(in the rows, 128 means zero)
Families of rows that turns and mirrors carry onto each other, the same ones carrying the whole set onto itself: the rest of each named row's family, in list order
4 families of 8 rows
nabur: [143 114 128 163 123 128 150 126  97 104 133 151]
Vur: [109 150 118 111 107 132 102 119 144 134 144 130]
sesi: [141 124 134 151 150 116 147 133  96  98 142 116]
zased: [110 157 119 105 121 132 104 119 144 125 147 119]
Gire: [144 101 124 157 116 130 147 139 103  94 142 146]
tor: [ 94 136 107 123 104 145 106 117 147 116 150 129]
Mopir: [152  99 131 153 121 122 145 128  97 119 144 151]
sis: [122 107 129 168 113 123 140 134  90 113 129 144]
luko: [103 146 107 114 114 131  96 127 148 105 143 123]
bizop: [106 146 112 110 116 118  93 115 145 128 145 128]
Tasev: [139 114 127 150 139 119 148 135  91  88 138 137]
Sed: [100 146 109 114 125 140 107 119 148 109 154 113]
Luza: [105 147 113 103 105 147 114 137 142  95 149 130]
molef: [147 120 130 162 132 129 152 133 101  91 136 141]
gul: [118 142 126  94 116 123 109 113 135 139 146 140]
suto: [103 137 117 108  89 140 108 126 136 124 141 151]
Lum: [100 150 114 114 101 143 104 126 146 121 143 129]
Biv: [101 140 108 117 103 127  94 122 142 120 143 133]
fila: [108 151 111 106 125 123  96 120 145 115 149 117]
bamom: [106 156 115 110 112 140 105 127 148 113 144 118]
zini: [140 106 134 152 128 113 145 125  88 110 135 149]
Mepom: [150 108 128 150 137 129 150 141 103  87 151 135]
bubi: [151 118 134 155 133 119 148 122  98 113 137 148]
Tugug: [122 153 122  94 134 129 113 123 140 110 151 120]
dalag: [155 124 131 153 144 123 153 126 101  99 138 137]
dez: [144 113 132 148 143 112 148 129  90 102 139 138]
tunev: [137 105 129 156 122 122 147 135  91  91 133 148]
nef: [127 118 125 165 124 130 147 143  98  86 137 122]
rap: [108 142 117 109 130 132 106 109 144 128 155 118]
nof: [160 106 136 145 145 118 148 129 100 111 149 133]
metip: [ 96 136 116 117 111 133 104 106 142 140 151 130]
Dirav: [139 113 140 157 134 109 143 118  90 129 135 131]

The rest of the family of Biv: nabur, luko, bizop, molef, fila, bubi, dalag
The rest of the family of Luza: sesi, sis, gul, suto, Tugug, nef, Dirav
The rest of the family of Vur: zased, Tasev, Lum, bamom, zini, dez, tunev

